k_854: [111 101 139 164 109 107 109 164 109]
k_13: [115 101 112 164 129 110 109 117 115]
k_398: [184  93 102  83  93 101 181 158 186]
all k_854: [109]	4 6 8
all k_13: [101]	1
then: [164 109 107 109]	[164 109]

k_398: [113 143 117 117 137 143 145 117 144 143  89 118 147 111 117 143 128 131
 111 129 171 112 144 115 154 132 117]
k_13: [177  58 117 108 133 109 142 119 123 115  81 103 142 134 113 136 106 117
 110 121 143  74 151 128 151 137 107]
k_777: [116 133 160 141 117 105  88 145 131 170 152 108 126 147 121 119 135 140
 130 119 121 130 145 138 111 128 150]
k_854: [101 150 144 126 136 131 114 145 141 137 184 132 142 132 117 128 113 159
 132 116 108 120 125 144 125 123 141]
k_82: [122 136 128 107 145 150 147  89 108  97 154 146 126 125 131 139 120 129
 135 122 176 153  96 112 133 105 110]
all k_82: [125]	13
present: [150 148  89 108]	no
all k_398: [143]	1 5 9 15
tags:
[131] -> k_338
[141] -> k_980
[123] -> k_612
[108] -> k_40
[145] -> k_167
[140] -> k_23
[132] -> k_221
key k_777 8: 	k_338
find: [101 150 144 126 136 131 114 145 141 137 184 132 142 132 117 128 113 159
 132 116 108 120 125 144 125 123 141]	k_854
find: [113 143 117 117 137 143 145 117 144 143  89 118 147 111 117 143 128 131
 111 129 171 112 144 115 154 132 117]	k_398

k_13: [150 125  55 142]
k_230: [153 125  59 144]
k_821: [128 143 143 111]
k_588: [132 132 106 157]
k_736: [153 125  59 146]
k_16: [120 139 132 103]
k_161: [150 129  55 156]
find: [150 125  55 142]	k_13
all k_588: [157]	3
find: [132 132 106 157]	k_588

k_161: [172  83 135 130 149 125  96  79 125 120 124 112 145  88 141 151 159 166
 127 138 156  97  96 160 151 146 135 100 160 106  77  96 154 119  80 162
 132]
k_398: [172  83 135 130 149 125  96  79 125 120 124 112 145  88 141 151 159 166
 127 138 156  97  96 160 151 146 135 100 160 106 110  96 154 119  80 162
 132]
k_854: [175  56 103 107 181 166  85  63 163 101  69 106 125 100 150 147 196 194
  75 141 172 129  93 175 193 194 147 149 182  86  81 141 108  90  83 196
 179]
k_230: [101  70 159 118 162 113  80  79  89 150 122 103 124 109 123 135 125 148
 127  92 143 137 102 137 134 154 118  97 123 149 104 118 142 106 103 135
 108]
k_784: [175  56 103 107 181 166  85  63 163 101  69 106 125 100 150 147 196 160
  75 141 172 129  93 175 159 194 147 149 182  86  81 141 108  90  83 196
 179]
k_13: [175  56 103 107 181 166  85  63 133 101  69 106 125 100 150 147 196 194
  75 141 172 129  93 175 193 194 147 149 182  86  81 141 108  90  83 196
 179]
present: [149 123  97]	no
find: [175  56 103 107 181 166  85  63 133 101  69 106 125 100 150 147 196 194
  75 141 172 129  93 175 193 194 147 149 182  86  81 141 108  90  83 196
 179]	k_13

k_821: [128 176 134 101  69 161 144 168 172 145 113 136 135 106 106]
k_854: [133 130 116 110 110 129 138 113 111 102 122 101 100 134 118]
k_13: [118 102 144 125 109 107 108 135  99 101 136 120 109 145  99]
k_161: [109 135 145 114  68 133 113 118  67  91 129 130  70 138  79]
k_82: [113 173 133 125 135 156 133 129 133 152 115 135 126 111 120]
k_588: [109 135 145 114  68 108 113 118  67  91 129 130  70 138  79]
k_736: [113 173 133 125 135 156 172 129 133 152 115 119 122 139 133]
k_230: [156 118 114 125 127 130 147 122 149 125 105 140 150 105 173]
k_398: [143 117 124 138 158 123 133 136 168 145 113 135 172 108 170]
then: [109 135 145 114  68 133 113 118  67  91 129 130]	[ 70 138]
key -> tag
[136] -> k_283
[118] -> k_766
[135] -> k_870
[129] -> k_660
[110] -> k_605
[119] -> k_436
[117] -> k_903
[109] -> k_985
key k_161 7: 	k_766
then: [136 168 145 113 135 172]	[108 170]
find: [109 135 145 114  68 108 113 118  67  91 129 130  70 138  79]	k_588

k_854: [108 124 139  98 178 160 136 102 140]
k_777: [150 132  87 115 100  68 136 191 126]
k_230: [152 131 167 139 173 156  66  57 111]
k_784: [152 131 167 139 173 156  66 115  70]
then: [132  87]	[115 100]
tags:
[124] -> k_463
[160] -> k_661
[132] -> k_561
[125] -> k_731
[98] -> k_319
[131] -> k_442
key k_854 1: 	k_463

k_854: [ 72 118 126 107  90  91 123 145]
k_588: [ 72 118 126 107  91 179 166 150]
k_398: [178 118 126 107  91 179 124 119]
loc: [124]	k_398, 6
find: [ 72 118 126 107  91 179 166 150]	k_588
present: [124 179  91]	no
present: [ 72 118 126]	yes
all k_854: [90]	4
Table of tags by key:
[166] -> k_297
[124] -> k_136
[91] -> k_298
[107] -> k_838
key k_398 6: 	k_136

k_82: [143 146 146 137 108 112 145 146 146 141 109 144 142]
k_588: [ 86 108  94  74 147 145  92  86  82  80 147 112  78]
k_821: [143 129 136 152 129 128 138 139 144 146 128 126 146]
k_398: [136 127 132 145 131 130 132 134 136 139 131 125 140]
k_13: [133 132 132 132 123 124 133 134 134 133 123 133 133]
k_854: [139 127 133 139 145 130 131 132 136 131 134 124 144]
present: [146 128 126]	yes
then: [129 136 152 129 128 138]	[139 144]
then: [145 131 130 132 134 136 139 131]	[125 140]
then: [134 136]	[139 131]
key -> tag
[78] -> k_696
[138] -> k_789
[137] -> k_780
[145] -> k_342
[92] -> k_782
[91] -> k_117
key k_588 6: 	k_782
all k_82: [146]	1 2 7 8

k_230: [120 164 188 137 146 107 134 146 150 115 139 133 132 137 143 105 131 139
 134]
k_588: [123 166 193 136 151 105 133 149 151 111 148 134 131 140 144  98 127 144
 129]
k_777: [119 164 188 137 144 108 135 143 150 117 153 132 134 136 143 107 132 136
 136]
k_161: [121 149 161 121 147 107 125 168 144 106 118 138 127 151 138 105 119 153
 126]
k_821: [121 149 162 121 148 108 124 168 144 108 119 136 127 152 139 104 120 154
 127]
k_16: [121 166 191 138 146 107 134 144 150 114 154 132 134 137 142 103 131 137
 133]
k_398: [122 154 167 124 147 105 126 165 144 104 125 136 132 151 135 102 119 147
 122]
k_13: [122 154 167 124 147 105 126 165 144 104 125 136 132 151 135 102 119 147
 124]
loc: [111]	k_588, 9
find: [123 166 193 136 151 105 133 149 151 111 148 134 131 140 144  98 127 144
 129]	k_588
all k_821: [149]	1
find: [122 154 167 124 147 105 126 165 144 104 125 136 132 151 135 102 119 147
 124]	k_13
present: [167 154 122]	no
present: [133 105]	no
loc: [117]	k_777, 9

k_736: [ 65 101  64 133]
k_16: [133  77  71 111]
k_82: [ 73  92 192  94]
k_230: [142  71 158 116]
loc: [65]	k_736, 0
find: [133  77  71 111]	k_16
tags:
[71] -> k_458
[77] -> k_282
[72] -> k_129
[78] -> k_256
[142] -> k_288
[92] -> k_894
key k_230 1: 	k_458
loc: [92]	k_82, 1
present: [158  71]	no

k_398: [116 182  84 152 167 191]
k_13: [136 195 195 195 195 180]
k_161: [ 96  94  62 163  55 134]
k_777: [ 60  57 112 120  98 120]
k_588: [151  83  99  91  72 122]
k_16: [ 56 196 158 195 153 150]
k_82: [ 85 187 123  74  97 161]
loc: [97]	k_82, 4
present: [195 195]	yes
present: [ 94  62 163  54 134]	no
all k_777: [57]	1
all k_13: [195]	1 2 3 4

k_736: [139 142 186 128 154  94 169 109  81 166 106 146 120 121  79 154 123 135
 100 131 152  86 129 150 118 120 118 133 183 104 126 139 119 137  97 152
 139 104 128 103 154 152]
k_398: [123 133 151 142 133 130 149 116  93 153 110 129 121 123 108 134 121 122
 118 139 135 111 126 145 124 133 114 120 151 110 129 160 125 121 104  81
 123 111 131 118 145 140]
k_854: [130 138 173 138 146 113 163 110  82 164 105 138 120 121  91 146 121 128
 108 138 144  97 128 151 120 129 114 127 171 104 128 172 122 128  97 150
 130 105 130 109 165 149]
k_777: [153 147 201 109 167  62 175 109  83 164 110 157 121 122  61 164 127 145
  87 116 164  69 133 145 117 104 123 144 199 104 124 173 113 151  98 153
 154 101 123  91 155 152]
k_588: [141 127 110 113 131 122 109 146 172 104 154 134 141 138 150 129 141 142
 141 115 126 147 135 112 137 123 149 144 110 153 130  96 135 144 159 117
 142 151 127 140 113 120]
k_784: [138 128 111 115 128 124 112 144 165 107 150 132 138 138 147 127 139 139
 139 118 127 144 134 115 136 123  75 140 112 148 131 102 133 140 153 118
 139 146 128 138 115 119]
k_161: [133 140 176 136 147 109 165 110  82 165 106 140 120 121  89 147 122 130
 106 136 147  95 128 150 121 127 116 128 174 105 128 173 121 131  98 150
 133 105 130 108 154 150]
k_16: [135 143 183 136 151 104 171 109  76 153 105 143 120  76  82 151 122 131
 102 136 152  89 130 154 120 126 114 129 182 101 129 180 120 133  93  76
 136 102 130 104 158 153]
k_82: [142 145 192 130 156  95 176 108  77 171 105 148 120 122  76 156 124 135
  98 133 157  83 131 152 120 121 118 133 189 102 128 181 119 138  95 155
 140 102 130 102 159 154]
k_13: [145 145 193 122 160  82 173 109  80 166 108 151 121 122  71 158 125 139
  95 126 158  79 131 149 118 114 119 137 191 103 126 176 117 143  96 153
 145 102 126  98 156 152]
present: [120 118 133 183 104]	yes
find: [153 147 201 109 167  62 175 109  83 164 110 157 121 122  61 164 127 145
  87 116 164  69 133 145 117 104 123 144 199 104 124 173 113 151  98 153
 154 101 123  91 155 152]	k_777
then: [146 113]	[163 110]
all k_16: [76]	8 13 35
find: [139 142 186 128 154  94 169 109  81 166 106 146 120 121  79 154 123 135
 100 131 152  86 129 150 118 120 118 133 183 104 126 139 119 137  97 152
 139 104 128 103 154 152]	k_736
loc: [107]	k_784, 9
key -> tag
[115] -> k_936
[144] -> k_573
[145] -> k_386
[150] -> k_613
[114] -> k_631
[154] -> k_363
[149] -> k_185
key k_784 23: 	k_936

k_784: [142 124 124 126 130 132 129 138 128 127 124 130 125 131 129 141 161 126
 129 164 131 147 124 137 148 124 125 154 124 146 129 131 127 131 124]
k_16: [148 124 125 135 130 133 124 150 124 127 124 124 127 131 140 143 175 125
 138 193 134 158 124 127 155 124 124 146 125 127 125 148 128 128 125]
k_161: [125 148 138 141 129 128 126 127 125 133 140 126 149 128 135 125 124 166
 134 124 128 125 134 124 125 137 134 124 132 124 128 136 159 127 133]
k_777: [125 143 136 138 128 128 126 127 126 131 136 127 146 128 132 125 124 158
 133 124 128 125 134 124 125 135 132 124 132 124 128 133 154 128 133]
k_230: [144 124 124 126 131 133 129 139 127 127 124 129 125 131 130 141 162 126
 130 167 132 149 124 136 148 124 125 153 124 143 129 132 127 130 124]
k_398: [147 124 124 127 131 134 128 143 126 127 124 129 126 132 131 144 169 126
 131 177 134 154 124 138 153 124 125 158 124 146 129 133 127 131 124]
k_82: [148 124 125 135 130 133 124 150 124 127 124 124 127 131 140 143 175 125
 138 193 134 158 124 127 155 124 124 156 124 141 128 138 128 131 124]
find: [148 124 125 135 130 133 124 150 124 127 124 124 127 131 140 143 175 125
 138 193 134 158 124 127 155 124 124 146 125 127 125 148 128 128 125]	k_16
then: [133 124 128 125]	[134 124]

k_161: [139 132 139 132]
k_777: [149 130 140 150]
k_16: [160 138 133 167]
Table of tags by key:
[139] -> k_294
[133] -> k_617
key k_161 2: 	k_294
find: [139 132 139 132]	k_161
all k_161: [139]	0 2
loc: [167]	k_16, 3
present: [132 139]	yes

k_854: [ 92 108  94  88 168]
k_161: [110 110 101 103 144]
k_784: [ 98 108 101 101 150]
k_230: [ 80  77  79  69 184]
k_821: [157 150 157 163 163]
k_736: [155 148 151 152 107]
k_16: [ 94 105 101  93 164]
k_777: [ 98 114 100  90 156]
k_13: [ 94 107  93  88 156]
k_398: [ 80  97  76  84 177]
k_82: [162 149 155 169  95]
k_588: [ 93 143  98  99 159]
tags:
[109] -> k_946
[105] -> k_957
[93] -> k_124
[94] -> k_517
[106] -> k_933
[108] -> k_544
[114] -> k_796
key k_16 1: 	k_957
all k_821: [157]	0 2
all k_161: [144]	4
loc: [77]	k_230, 1

k_854: [178 156 188 134]
k_13: [178 156 188 132]
k_777: [133 151 122 137]
k_736: [159 142 176 128]
k_16: [160 128 184 117]
k_161: [143 157 167 118]
k_230: [ 91 111  92 111]
present: [151 133]	no
present: [157 143]	no
all k_230: [92]	2
present: [122 137]	yes
loc: [142]	k_736, 1

